[[-24.2 -30.8  25.4   9.0  50.0 -24.4]
 [-29.9 -35.0  -5.4  37.5 -25.6  26.7]
 [ 43.2 -12.0  34.0  59.3  54.6  52.2]] -> -35.0

[[ 46.5 -14.3  34.3  48.8]
 [ 41.1  37.3  11.8  -5.6]
 [ 44.9 -13.0  17.3  35.9]] -> 37.3

[[-18.2 -10.0 -56.9  12.0]
 [ 57.5 -12.9  -8.8  17.0]
 [-20.1   5.5  51.4 -27.6]] -> -12.9

[[ 25.1 -23.1 -15.9  14.5]
 [ 36.6  -0.2  -6.6  -2.4]
 [ 35.4 -59.8 -24.2  35.3]] -> -0.2

[[-42.8 -32.7  23.9 -53.4  27.1  28.8 -39.7]
 [  4.5  28.6  22.1 -34.1  -8.4   2.3   9.9]
 [-10.6 -20.4  -6.1  -1.9  16.1  -4.9  -8.4]] -> 28.6

[[-36.1  39.0 -15.0  12.8 -37.1]
 [-53.2  60.9 -11.5  10.7 -54.7]
 [  2.2 -25.8 -43.0  -6.2  53.2]] -> 60.9
---
-60.0,-6.0,28.4,1.3,-37.4,-1.0
58.8,12.2,1.8,1.3,-2.1,-14.7
-0.6,0.0,33.7,-23.5,61.5,-1.0
=> 58.8

37.2,12.0,-36.8,-7.6,-37.1,27.4,-17.6
-25.6,-36.3,3.9,-48.6,11.6,-2.1,0.8
-42.6,-26.1,-1.4,-64.0,18.6,-0.5,7.2
=> -25.6

25.6,14.3,-9.8,-12.6,-2.5
-10.2,7.4,-14.5,-13.4,6.4
-27.6,53.7,39.5,45.6,17.1
=> -10.2

14.1,46.6,14.1,-3.7,15.6
-1.1,8.6,-3.6,41.7,-0.2
11.0,44.1,11.6,-19.1,12.8
=> -1.1

-2.5,-14.6,-30.6,16.1,11.9,12.8
0.9,0.4,-1.4,1.1,15.9,-6.0
6.2,-18.2,-45.1,28.7,42.6,5.8
=> 0.9

-38.7,-42.2,-34.1,-62.2,-44.1,-29.0
24.1,-1.6,-18.0,20.2,32.0,26.7
-30.5,12.3,-24.7,24.2,-19.0,-46.9
=> 24.1
---
26.3,27.8,-0.6,37.0,-36.3,5.7
-14.4,-30.0,27.6,-54.2,28.5,-0.6
2.2,8.5,4.7,-0.6,7.3,-31.5
out -0.6

-12.9,5.3,-21.7,15.3,-7.9
-57.5,-36.6,-28.5,13.6,-21.0
-34.9,7.5,-46.2,-23.9,-62.7
out -46.2

-33.8,-2.0,27.1,-3.5
30.0,5.2,41.4,23.8
-27.1,21.9,49.1,-34.7
out 21.9

5.2,-10.3,22.8,-50.4,21.4,6.9
0.1,6.0,-44.7,7.7,-38.4,-5.8
9.3,-23.9,-0.8,-18.0,35.0,7.9
out -18.0

2.9,-40.4,15.7,17.4,-7.8,25.9,18.5
-46.2,27.7,-9.9,5.2,40.0,-5.1,18.5
42.2,-11.2,10.5,-11.1,-7.8,-12.8,6.7
out -7.8

-10.5,22.8,-51.4,-40.1,-26.3,10.9
-35.6,-50.7,4.8,7.1,-5.5,-50.3
-18.4,-23.3,29.3,1.4,-12.9,-41.3
out 1.4

-15.6,-41.5,-22.2,-9.6,-17.3,-29.0,34.7
-24.7,-42.7,-22.6,-4.8,0.5,-37.9,24.2
-17.5,-54.4,-12.6,9.3,11.3,11.1,39.0
out 11.3
---
[[18, -4, 31, -6, -1], [5, -5, 2, 0, 11], [5, 12, 3, 31, -29]] ==> 31
[[34, 50, 52, 77, 43, 32], [67, 41, 8, 20, 26, 48], [35, 60, 37, 33, 86, 65]] ==> 52
[[181, 155, 57, 121, 205], [167, 182, 119, 127, 247], [140, 218, 208, 105, 233]] ==> 57
[[3389, 4115, 6855, 3577, 7698], [6750, 2477, 6978, 6834, 6394], [3888, 9594, 3631, 2257, 3968]] ==> 6855
[[3715, 2581, 4425, 2417, 5477], [5321, 5647, 5097, 5583, 5723], [2281, 3032, 5032, 7840, 6546]] ==> 4425
[[62, 24, 42, 31], [75, 20, 27, 22], [50, 45, 50, 39]] ==> 42
---
[572, 480, 264, 843, 188, 389, 803] value 572
[2, 5, 5, 4, 7] value 2
[99, 208, 117, 33] value 99
[41, 88, 996, 150] value 41
[53, 23, 25, 46, 90, 10, 36] value 53
[2720, 9939, 3898, 1961, 7776, 5421] value 2720
[125, 229, 155, 28, 11] value 125
